rotation ticks, each row followed by its count of ticks:
The counts run from 0 to 500.
-62.1,7.0,-33.4,15.0,32.3,1.5,1.7,-12.0,17.4,-5.3,10.5,22.3,31.3,3.9,-17.4,-13.0,3.1,-13.5,-17.1,-16.6,23.2,-17.7,-10.1,23.9,6.6,14.5,9.8,-4.3,11.8,18.8,1.9,-30.6,12.1,0.5,8.4,-9.9,-34.7,-36.8,-12.6,16.7,46.3,-23.9,-6.7	431
13.8,-26.9,-15.7,-5.4,5.6,-30.6,-27.7,19.5,4.2,-6.1,-2.7,24.2,23.2,24.5,-11.3,33.1,42.2,-15.7,11.0,-17.0,40.5,-60.2,17.2,-25.0,1.9,2.1,14.4,22.2,4.8,-2.5,10.6,-5.1,-8.5,-12.5,-6.3,10.3,5.7,25.1,-23.5,-8.2,10.6,10.1,10.5	500
-2.1,18.0,-25.3,1.4,-23.2,-15.8,10.5,-8.8,7.4,-18.0,-16.5,-14.5,36.2,32.6,9.4,1.9,10.6,-8.0,25.1,-9.2,56.2,-14.6,7.3,-17.5,-9.9,-24.5,14.1,51.3,-12.6,6.7,13.9,-16.3,-14.4,-0.3,6.4,9.2,-23.3,-35.6,4.4,-15.1,-14.1,-23.7,-23.5	238
14.1,22.5,-2.0,-20.0,-1.1,-37.4,-2.0,-14.7,12.1,6.6,6.1,29.4,-17.9,-4.1,-16.9,-6.4,-10.0,16.5,9.4,7.0,-13.5,24.1,0.9,43.8,-1.4,12.5,-16.4,-13.5,16.4,8.6,-40.8,-21.7,28.9,-8.5,8.3,-29.4,-11.8,-32.2,-36.5,5.1,18.5,29.1,-18.6	450
5.1,-22.6,-22.2,6.1,-15.8,-31.8,30.9,-13.8,-0.7,26.0,16.8,-26.7,-11.1,-9.1,-11.6,-8.2,3.7,-18.3,12.8,4.3,38.7,26.9,-13.6,16.1,25.6,20.6,27.9,6.2,19.4,9.4,28.0,-8.2,-2.9,-30.6,-19.1,21.7,-28.8,-14.5,-2.5,4.9,48.6,-26.1,-36.6	192
-2.1,26.0,1.8,-12.1,-18.1,-34.7,31.9,-41.0,43.3,7.2,-17.9,1.4,-14.7,28.8,-12.4,-17.6,-10.4,7.2,52.7,6.6,4.6,-3.5,-28.5,11.3,-0.9,7.2,-24.3,5.6,-10.0,-2.8,-21.4,1.0,8.7,-6.5,5.3,-22.1,-11.0,-45.7,-23.9,4.1,23.6,15.1,-27.5	361
-25.3,17.1,-27.6,-11.9,-9.3,-9.6,34.1,3.1,35.4,3.9,-17.2,-9.7,33.1,13.9,-4.6,37.0,8.2,5.3,16.9,0.2,20.8,-50.7,8.0,15.5,-18.2,12.7,0.5,23.9,-18.1,2.4,-25.6,-18.8,8.7,0.4,49.1,-19.1,-6.0,-20.9,5.3,-7.9,-22.0,29.7,23.4	241
6.5,7.9,-14.4,-29.7,15.8,-36.1,5.3,-31.3,42.1,-1.6,25.4,-9.6,21.4,35.5,-29.1,-0.3,-16.3,14.1,44.5,4.3,-14.7,-47.4,-31.8,-1.9,8.0,10.7,1.1,8.3,-16.8,0.7,-13.7,-27.3,9.9,8.0,0.8,-5.9,6.0,-21.6,-1.5,-8.7,-12.1,7.6,-1.5	81
-23.5,-0.7,-8.0,1.0,12.5,13.1,25.0,4.7,6.1,26.9,-18.2,19.7,-27.2,5.1,21.1,-4.7,10.3,8.5,-28.2,8.0,5.2,-3.9,-15.4,54.1,3.6,7.7,-15.0,-6.8,17.7,14.5,12.1,5.6,24.7,17.9,44.5,-36.8,-12.0,-7.4,-14.8,20.7,28.4,26.5,-5.7	18
9.7,-45.3,-12.0,-38.3,-14.8,-3.2,-22.1,22.8,-15.4,29.7,-27.0,18.6,-4.6,-2.7,-23.0,7.8,36.8,-17.8,-8.5,-2.0,4.4,6.1,32.1,8.9,6.1,44.3,-22.2,45.4,-0.5,12.6,-2.0,-27.0,-2.3,10.6,-9.6,-4.4,2.5,11.2,-15.4,30.1,24.9,-7.2,-18.3	87
-51.7,-14.5,-5.8,-36.1,-7.9,-14.9,31.2,30.8,2.7,15.2,-22.3,-7.7,-11.3,-5.6,27.8,18.0,10.0,18.1,-9.9,3.2,-17.7,-16.2,-8.1,33.6,24.9,9.4,-24.8,-2.8,5.7,17.5,-17.1,-6.8,-8.1,-12.1,53.3,-23.7,-8.3,-8.6,2.1,-19.3,12.1,14.2,11.8	107
-24.2,-35.7,-26.8,-20.7,-25.2,-8.2,-2.2,-14.9,-4.8,14.6,19.0,-1.9,22.8,-0.7,-1.5,-7.3,25.4,-19.4,16.2,11.4,5.9,-12.4,-0.8,21.1,7.0,21.1,40.1,8.4,34.6,27.5,2.9,-36.5,-38.4,-13.8,13.7,-26.0,-17.7,15.1,-24.2,-11.9,6.5,-8.4,8.5	207
2.1,-8.5,-43.2,-17.0,-16.1,5.1,33.1,-46.5,8.4,25.0,-7.2,-17.6,2.1,0.4,7.8,-34.4,-11.0,0.4,-47.9,10.7,7.5,34.5,11.6,24.6,20.3,23.2,0.6,23.9,15.2,-4.5,-6.3,-21.8,22.1,2.6,33.7,0.2,-9.9,-29.5,-5.8,10.1,-17.2,-9.6,-9.8	314
44.9,21.7,-1.1,-1.3,20.3,-11.9,-13.2,9.2,20.4,-17.7,-48.1,38.3,-22.0,40.3,-3.3,-16.3,-15.8,6.3,-20.6,22.4,10.2,-5.9,25.4,-9.2,9.7,-8.4,-19.7,21.6,-6.3,-28.8,-27.9,15.6,15.0,-8.9,-2.9,3.9,7.6,1.6,-28.1,-38.2,-11.5,33.7,-13.2	393
24.4,2.3,-17.0,14.7,15.4,-16.5,17.8,3.7,17.3,25.4,-20.3,-2.9,-25.5,20.4,31.8,-53.7,-16.1,23.0,-15.4,-9.9,8.4,42.9,-4.9,4.2,35.9,4.9,-35.2,-22.1,0.9,6.2,-15.0,24.5,32.7,6.9,-13.5,-5.3,-4.0,-7.7,-3.5,30.8,25.1,19.8,-6.9	21
-71.2,-17.4,-5.0,-16.7,-12.9,-2.8,16.3,45.5,0.2,11.2,-26.6,-2.6,6.7,1.2,12.1,5.0,11.8,16.9,-2.4,-10.9,5.3,-8.3,11.4,27.5,19.6,6.5,-22.9,-9.7,7.1,19.3,-25.0,-15.0,-16.2,-8.5,30.9,-33.5,-9.1,-14.2,-13.2,-16.8,21.4,1.7,16.5	106
-22.1,-14.7,19.9,-29.5,-2.8,-17.9,-11.8,15.9,17.4,25.8,-19.4,-11.8,-25.4,8.5,-32.2,-9.3,-2.0,-4.1,23.9,-14.1,9.7,14.5,-10.5,-25.4,45.1,17.5,-34.2,4.7,-2.8,-0.3,-50.1,-23.9,36.3,-22.3,-36.9,7.0,15.6,-10.8,-18.1,16.4,-9.3,-32.1,-16.8	350
14.8,-8.2,16.2,-39.8,6.8,-24.2,-25.4,11.2,21.3,1.1,-19.5,41.9,-21.3,16.1,-26.1,-7.0,19.4,3.1,13.6,22.7,-25.0,-20.5,-13.6,5.9,20.5,-0.5,-48.0,15.5,-4.8,-4.1,-21.8,8.7,9.5,5.3,-1.2,-4.8,3.1,38.5,-27.2,-14.5,18.6,21.9,-32.6	98
50.9,6.1,-5.7,-28.0,-1.2,-31.1,0.2,-19.7,30.9,19.0,5.8,-15.2,7.9,10.8,0.7,-40.4,-20.3,31.0,12.9,23.7,-41.2,16.2,-18.7,28.6,24.2,2.5,-0.9,7.5,-1.4,0.1,-11.0,24.6,2.1,20.6,-11.0,-17.5,6.6,25.6,-5.3,-11.4,29.2,9.0,-12.7	200
14.8,-23.8,-18.8,-17.5,42.8,-7.1,-14.6,12.6,1.8,12.6,-8.7,4.4,-27.3,9.9,-30.0,-40.2,-21.7,6.0,-19.3,8.0,0.7,29.6,7.0,2.8,35.1,46.1,-19.6,3.9,-6.3,-4.4,-20.3,-18.5,26.2,8.7,-43.0,12.3,21.8,-11.0,-18.1,5.4,2.4,-13.7,-13.3	439
5.1,23.9,-9.8,17.3,19.2,-13.6,13.7,-40.2,38.2,-3.1,16.2,5.9,23.0,18.5,-18.5,-11.3,-2.1,-25.7,15.5,16.7,17.4,-24.9,-36.8,-5.5,26.0,2.8,43.6,-15.6,25.0,6.1,-16.2,2.8,1.9,-7.6,-14.5,10.7,6.1,47.6,-22.7,-11.4,12.0,-28.6,-10.2	307
-44.8,-22.0,-33.4,-6.2,-1.5,-5.9,28.5,35.4,9.6,29.3,6.1,-34.2,28.5,7.1,-1.1,-18.9,-26.4,24.6,-9.3,1.3,9.6,0.9,3.8,27.3,16.4,35.1,24.3,-20.3,9.3,22.7,-8.4,-8.8,-16.6,-6.5,9.2,-3.0,-18.6,-29.4,23.5,-15.2,38.8,-23.4,13.5	195
-31.1,4.9,-18.8,-11.2,36.1,-5.6,-3.2,24.7,-29.6,-19.2,5.3,-11.2,21.3,0.1,8.0,12.8,36.0,17.8,-30.7,-12.0,14.5,12.1,-10.1,27.2,18.1,-18.1,16.7,9.1,27.1,45.1,29.2,-21.9,3.4,57.1,-7.2,-18.2,14.3,15.7,-5.2,-6.4,-10.7,-31.2,-6.0	163
-6.2,28.4,-22.0,22.0,48.5,-49.6,7.0,-23.5,18.0,-25.0,1.3,0.8,-14.9,27.8,23.4,-27.6,-11.4,7.3,29.3,3.7,-1.6,-20.9,-29.1,15.4,11.5,-19.7,-12.1,-2.0,-14.4,6.4,-15.8,13.5,-3.5,-16.3,17.8,4.2,-11.0,-41.3,-10.6,-29.3,12.3,23.1,-11.5	272
38.1,-14.4,-16.3,3.1,12.0,7.8,10.8,39.0,-7.5,0.7,-29.6,-3.3,-8.0,44.6,17.4,10.9,9.9,0.8,1.9,35.5,14.1,-30.3,3.2,9.4,4.8,-2.4,25.1,6.2,13.1,6.2,19.7,22.2,-13.8,24.1,-7.3,17.9,8.2,68.7,10.6,-24.1,-2.2,18.7,2.2	130
16.4,19.0,-26.0,9.3,22.8,15.8,-12.4,36.7,13.2,-18.7,-2.3,9.7,22.4,37.9,-21.1,27.0,24.7,-4.8,16.7,16.5,43.9,-13.4,9.0,-1.0,-12.3,-10.0,22.6,24.6,20.3,0.0,7.2,-13.4,30.4,12.7,-4.4,-3.3,13.5,49.5,-23.6,-8.4,-18.3,1.5,15.5	411
-11.2,-54.2,-7.1,-33.2,-7.8,17.6,4.3,41.3,-1.6,27.0,-29.0,-20.4,-28.1,29.2,-3.3,9.5,22.7,-1.7,13.7,23.6,5.5,-14.1,10.1,15.4,12.7,44.4,1.6,11.7,4.7,9.7,-0.7,-18.5,-10.0,3.0,-10.1,-13.8,17.5,43.4,-6.0,4.2,-1.8,9.3,7.2	367
-30.8,5.5,-14.1,18.8,0.6,-35.8,40.3,-8.3,-13.7,-12.8,5.6,-20.8,-27.9,21.9,13.8,27.5,28.4,-14.4,38.3,-6.2,43.5,17.0,-21.5,16.7,-2.2,3.9,-5.7,20.5,8.0,23.8,18.9,-28.2,12.5,-5.5,13.7,-3.5,-23.6,-29.0,-6.8,13.9,-13.3,-5.4,-22.2	1
40.6,4.6,4.8,-16.6,2.8,-23.1,38.7,-10.2,14.4,27.6,-32.2,-24.3,-18.0,22.7,25.2,32.8,23.7,-5.3,7.3,-5.8,-9.2,-11.7,-6.4,15.3,19.5,30.8,-15.8,16.2,-32.1,-3.2,-10.3,7.9,27.9,19.6,2.6,-8.4,25.5,24.0,-6.4,27.8,-8.1,32.6,-4.7	245
-0.8,-23.4,-37.0,15.6,37.8,1.0,-2.0,16.2,25.0,-8.2,8.2,-11.4,-28.3,47.9,-16.3,-43.4,-34.3,11.6,14.7,10.7,25.8,5.4,-16.1,-13.6,37.7,10.0,-11.1,-22.3,20.0,-17.4,-16.9,-0.8,19.7,-18.0,-23.1,11.1,5.1,10.7,-3.6,-23.0,-7.6,-6.8,12.5	24
-15.1,6.7,-10.7,-15.5,14.5,-23.2,12.2,19.1,-8.3,1.8,-20.2,4.8,-7.3,25.4,46.4,-13.3,2.8,45.4,-33.3,-5.0,3.2,-34.5,6.5,20.1,29.8,-41.7,-2.2,-10.3,22.8,11.4,9.6,11.4,-21.2,15.4,25.4,-30.8,-1.9,-4.3,4.1,-36.3,-21.9,20.4,8.1	389
-23.6,-10.6,-25.3,33.8,17.8,4.8,-1.6,37.9,0.1,-11.1,-7.7,23.7,-9.6,24.5,-18.7,9.1,21.0,-17.5,18.1,7.5,62.0,-35.4,-9.6,10.3,-18.4,-0.4,12.9,-3.9,29.5,17.5,21.3,-11.4,12.3,-8.1,-2.7,3.7,-23.3,1.7,-11.9,-6.2,42.8,-0.3,-11.1	14
7.1,-21.2,-21.3,7.3,12.4,7.9,21.6,4.8,27.5,8.8,-15.6,-9.3,-4.5,27.1,11.6,-3.1,13.2,-10.3,-35.9,13.2,-10.0,-2.4,7.5,9.4,38.8,30.2,-5.8,-4.1,1.6,-18.1,-24.8,14.4,34.6,5.9,24.3,8.6,21.3,59.7,-9.1,1.4,-25.4,23.9,28.8	142
-4.4,-23.6,-13.4,-18.4,-29.0,1.6,22.8,20.7,-6.3,27.8,-31.2,-4.5,-2.1,23.7,-3.1,-12.6,-23.0,11.6,-16.3,11.0,38.4,9.1,12.9,-7.2,26.4,13.4,12.2,20.7,11.3,9.7,-1.4,-21.0,-15.1,-12.5,-20.0,26.3,-18.9,-25.0,21.0,-25.1,-7.8,-49.8,-33.1	474
-4.1,5.1,-21.0,17.0,-6.5,-40.7,9.0,27.2,5.0,-7.1,-18.4,25.6,22.1,48.9,4.9,-12.0,-21.8,22.7,19.8,-1.3,13.9,-27.6,-2.4,5.3,-1.9,0.4,-19.6,-11.9,-1.7,0.9,-8.6,7.8,-24.0,15.8,0.3,4.3,-40.1,-37.8,18.8,-28.2,24.9,26.7,-9.4	374
17.9,-10.7,-4.5,2.6,9.5,-55.1,-2.7,37.0,-6.3,18.2,12.1,-3.6,7.4,-3.7,-11.6,10.8,-4.7,3.0,31.4,-22.7,10.1,4.9,2.2,10.5,33.9,13.8,15.1,-40.4,31.0,22.8,-25.9,-6.4,16.2,-19.1,-43.5,11.0,11.0,13.6,-19.6,-12.0,38.1,-6.7,10.0	454
-9.7,-16.8,-14.2,-2.5,39.8,-22.3,1.4,-5.1,9.4,-8.5,10.0,-9.3,-24.6,16.3,-35.5,-23.3,-18.4,-11.0,3.9,11.8,-19.1,29.8,-15.2,19.7,36.8,49.8,-6.4,4.9,-1.2,4.5,-20.3,-20.8,17.0,10.0,-50.8,40.4,14.3,7.4,-17.9,-16.4,12.0,-25.3,-31.7	440
9.0,-12.5,-25.4,-32.6,-13.7,-9.0,7.6,13.8,5.5,14.7,-35.3,15.6,29.8,25.2,9.9,-8.7,-12.7,24.5,-42.5,5.6,-27.4,-13.1,25.9,7.1,11.6,8.9,-23.3,23.6,-28.1,-0.8,-19.7,-6.3,1.3,50.5,25.2,-8.1,-2.6,-7.4,20.8,-7.8,-23.7,17.8,-0.9	493
-4.6,2.6,-30.9,25.1,-20.6,6.0,30.6,-33.2,2.3,-8.0,-28.8,47.0,-6.8,42.7,-2.8,-6.6,-3.5,-25.1,-10.8,35.8,13.2,-9.2,-14.8,17.8,-13.4,16.1,3.8,27.8,13.1,0.7,0.8,-9.3,-14.0,13.1,43.3,27.1,-31.5,-2.3,7.2,-15.1,-7.1,7.4,-48.0	134
-12.2,-12.2,-17.1,24.0,30.2,-22.9,-4.4,18.3,-3.0,-8.7,0.9,-7.0,4.0,11.4,-25.1,4.8,21.4,-17.6,-11.2,-21.6,42.5,33.2,24.7,-12.0,40.4,29.1,-4.9,3.2,11.5,-2.8,-30.2,-16.2,27.2,4.8,-43.0,25.0,25.9,2.1,-26.1,2.4,-17.7,-12.4,7.0	159
